A: rows in 3 groups, each row roughly a mix of its group's directions:
A (114 x 10):
[[  1  21   3   0 -46 -17 -36 -18   7 -39]
 [-13  10   7   6 -44 -27 -28  -1  29 -38]
 [-14   2   9 -16   6 -45  23  24  -4 -49]
 [ 32   5  20 -11 -27 -26   8  24  21 -45]
 [-13  20  34 -15   9 -58 -17   9  -9 -16]
 [ -6 -31   4  -2  16 -32  12  27 -51  20]
 [-26 -28 -19 -12  22 -15 -45 -17 -28  18]
 [-45  28 -13 -11   7   1 -16 -45  13  22]
 [-27 -23 -20   3  24  -7 -47 -37 -10  13]
 [ -7 -27 -39 -17 -25  46 -11  -1  18 -17]
 [-24 -12  -4 -17   1 -25  29  20  13 -55]
 [-29  43   1 -23 -13 -24  -5 -24 -37  13]
 [-20  -3  10  -1 -49  -8  -8  13  51 -16]
 [ 10 -11 -14   7  43  18   0 -15 -47  32]
 [-29  23 -11 -17  22  26  10 -32  -5  44]
 [ -4  38  17   9   6 -14 -17 -26 -24  50]
 [-35 -21  -5 -21 -39  -6 -21  31 -24  21]
 [ 13 -28 -25  21   4  60  -1  -1  18  11]
 [  1 -24 -30  -8  -3  11  11  36   8 -54]
 [  0  -6  -1  -6  40  15  29 -13 -22  52]
 [-50  15 -20   9 -16   1 -43 -22  17  -8]
 [ 23   0  27  -1 -18  -5  49  41 -16 -13]
 [-15  31   5 -20  -1 -55 -11  16 -25 -22]
 [ 27  -6  26  12  22 -35 -18  41  -7 -27]
 [ 16 -12 -10  17  56 -11  -4 -44 -11   1]
 [-37   4  -3 -22 -43   3 -14  42  -2  18]
 [-42  27 -17   5 -14  -6 -43 -30   8 -16]
 [ 16 -19  -5  23  53 -20   3 -38 -17   0]
 [ -7   8  53  11  34 -36  23  -5   9   4]
 [ 16   7  47  15  33 -39  22   4  14   8]
 [  6  37   3   5  -4  35  -3 -15  50 -26]
 [ 10 -18  -7  18  55  -8 -16 -42 -13  -5]
 [ 12 -39  12   1  -5 -23  22  25 -51   6]
 [  0 -25   9   2 -40  -7  -1  41  42 -18]
 [  1   3  -1 -26  -3 -29 -23  35 -14 -51]
 [ 36  21  11  19  35   1  23 -25  27 -28]
 [ 11  37   6   2 -25  23  12 -13  51 -21]
 [ 30 -18   4   0  40   7  30   8 -37  30]
 [ -3  31   5  -4 -28  30  -7 -15  50 -25]
 [-11  18 -50 -18 -31  20 -22  -3 -31   1]
 [ 36 -40   1   8   9  34   7  18  37 -12]
 [-13  33  24 -25 -19 -25  26  -1  44  -3]
 [-45  14 -17 -21 -25  10 -40  12  17  20]
 [-25  12   9 -19 -48   9  12  48   2   7]
 [ -7 -17 -48 -17 -25  42 -15   6   3 -22]
 [-29  30  -4   1 -19 -28 -36 -25  16 -32]
 [ 15  17  -3  23  34  19   2 -48  30 -19]
 [ 21 -18  20  -3 -10 -20  42  35 -37  -2]
 [-47 -11 -19 -24  -5   9  26  -2  11 -44]
 [ 19  -4  24   8  19 -45   1  39  -2 -34]
 [-46  -2  -5 -25   2 -20  22   6   8 -49]
 [ 13  13   2   9 -16  21 -23 -32 -11  58]
 [-30  14   2 -26 -36  11 -29  43  14  -1]
 [-14  26  -2 -35  23   7  15 -35   2  44]
 [ 15  -2  15   8 -32 -28  -6  28  21 -50]
 [ 25  -1  20   7  17 -43 -10  42  -9 -30]
 [-28  -8 -24   1  19  -1 -48 -42   8  12]
 [ 45   3  15  20  36  -4  37 -16  -3 -22]
 [ 26 -30 -23  18 -10  51  21  -5  19  13]
 [ 31 -13   4  -9  44   4  33  11 -30  30]
 [-37  24 -20 -25   7   8 -48  -9  24   7]
 [ 31   7   9  23  -5  16 -36 -11 -15  51]
 [ 10 -23  -3  17  56 -13  -7 -36 -22  -6]
 [-21  46   6 -12  -5 -37  -2 -20 -33  22]
 [ 11 -18  -4  -7  45  16  31  21 -18  40]
 [-17  -6 -35 -22 -13  -3 -13  30 -11 -52]
 [ 32   2  23  18 -31  10  50  23   2 -12]
 [ 40 -33  16   7   5   1  33  44  -7   2]
 [  6   0  52  21  36 -32  19   2  13   7]
 [ 27   1   6 -25  23  22  37  -3 -20  43]
 [ -3  38   5   1  -6  -4 -16 -32 -25  52]
 [-16 -30  -8 -13   0 -27 -12  29 -46  31]
 [ 12 -28  -5  14  46 -23 -15 -40 -21  -4]
 [  5  24  44  17  25 -27 -22 -10 -13  34]
 [  1  38  26  13   9 -40  -6 -12 -28  35]
 [ 43  -9  37  37  28  -7  -7  14   2  22]
 [-41  34 -12  -2 -14 -13 -36 -33  15 -13]
 [-16  24   2  -2 -33 -26 -32 -23  23 -38]
 [-35  24  -1  -3 -25 -27 -31 -30  28 -16]
 [  9  22  44  19  13 -26  -7 -17 -22  40]
 [ 22 -30   0   0  27  25  32  29 -18  33]
 [ -2  41   0 -19 -25  37  -6  14  40 -15]
 [-43  44 -10 -16  -2  -6 -21 -35  16   2]
 [ 38  -2  28  36   8 -12 -25   5  -3  40]
 [ -9  -3   7 -17 -29 -16  20  56 -25  21]
 [ 10  38   7  -2 -31  26  10   1  48 -19]
 [-46  19 -26  -1  16  21 -25 -29  -8  27]
 [ 27 -12  10  -8  32  10  40  -4 -26  40]
 [ -7  14  50   4  24 -46  21  -9   6   6]
 [ 38 -15  10  -8  32   6  38  10 -29  30]
 [  1  -4   4 -23  -1 -35 -19  36  -4 -51]
 [ 26   4  -3 -11  48  12  25 -13 -40  21]
 [-36 -23 -30  31  -1  19 -44   4  -1  -8]
 [ 14 -19  -6   7  36  26  23   3 -38  39]
 [  6  40  28   4  14 -35 -22  -7 -26  31]
 [ 32  38   6   6  10  23  23 -18  39 -24]
 [ 36  -9  47  24  34 -10  -7  11  14  15]
 [ 28 -29   3   8  44   0  27  11 -30  25]
 [  5  10  18 -10 -56   8  27  38   9  -7]
 [  6  -9 -17  29   0  47  18 -24   4  42]
 [ 18 -21  -4  23  54 -13  -4 -36 -19  -4]
 [-42   9 -18 -22 -31  10 -40  14  12  21]
 [-37  19  -8  -2 -35  -4 -34 -22  32 -18]
 [-39   1 -11 -20 -47   5 -27  24   4  23]
 [ 20 -34  -8  18  26  31  16  21 -36  23]
 [  4 -34  15   2 -19 -20  28  32 -46  10]
 [ 25  18  22  -7 -23   5  46  42   0 -14]
 [-18  45 -15 -29 -18 -31  -4 -11 -36   2]
 [ 37 -11  11 -13  33  -1  33 -10 -30  34]
 [ 37 -19   7   4  36   4  33  30 -31   8]
 [ 31 -12  14 -11  33   0  47  20 -16  27]
 [ 37  12  15  18  37  -7  35 -21  10 -29]
 [-19  20   0  -2 -49  -8 -31  -6  30 -32]
 [ 40 -19   0  34  35 -10  22 -32 -12  -2]]
which group is each row in? (one row of each group first):
[ -2 -17 -13  18  57  -9 -27 -34 -11   5]  H
[ 21   4  -3  -5  51  10  25 -16 -39  22]  S
[-22   8 -18   0 -20  36   9 -44  -5  39]  U

[-39  15 -25  -6  11  30 -21 -24 -13  39]  S
[ 31 -20  11 -11   4  21  39  43  -4  24]  S
[ 28  13  48  20  36 -25   4   3   0  22]  U
[ 18 -18 -26  24  -5  52  18 -12  13  28]  U
[  4 -36 -23  35  11  23 -26  28 -30  -9]  S
[-15  41  18  -7  -1 -48   4 -16 -30  18]  U
[ 15 -49 -13   5 -11  30  11  15  34 -27]  U
[-39  -2 -19 -25 -19   4 -55  -2   7  11]  H
[ 22 -26   8  23  -4  40  14 -24  24  36]  U
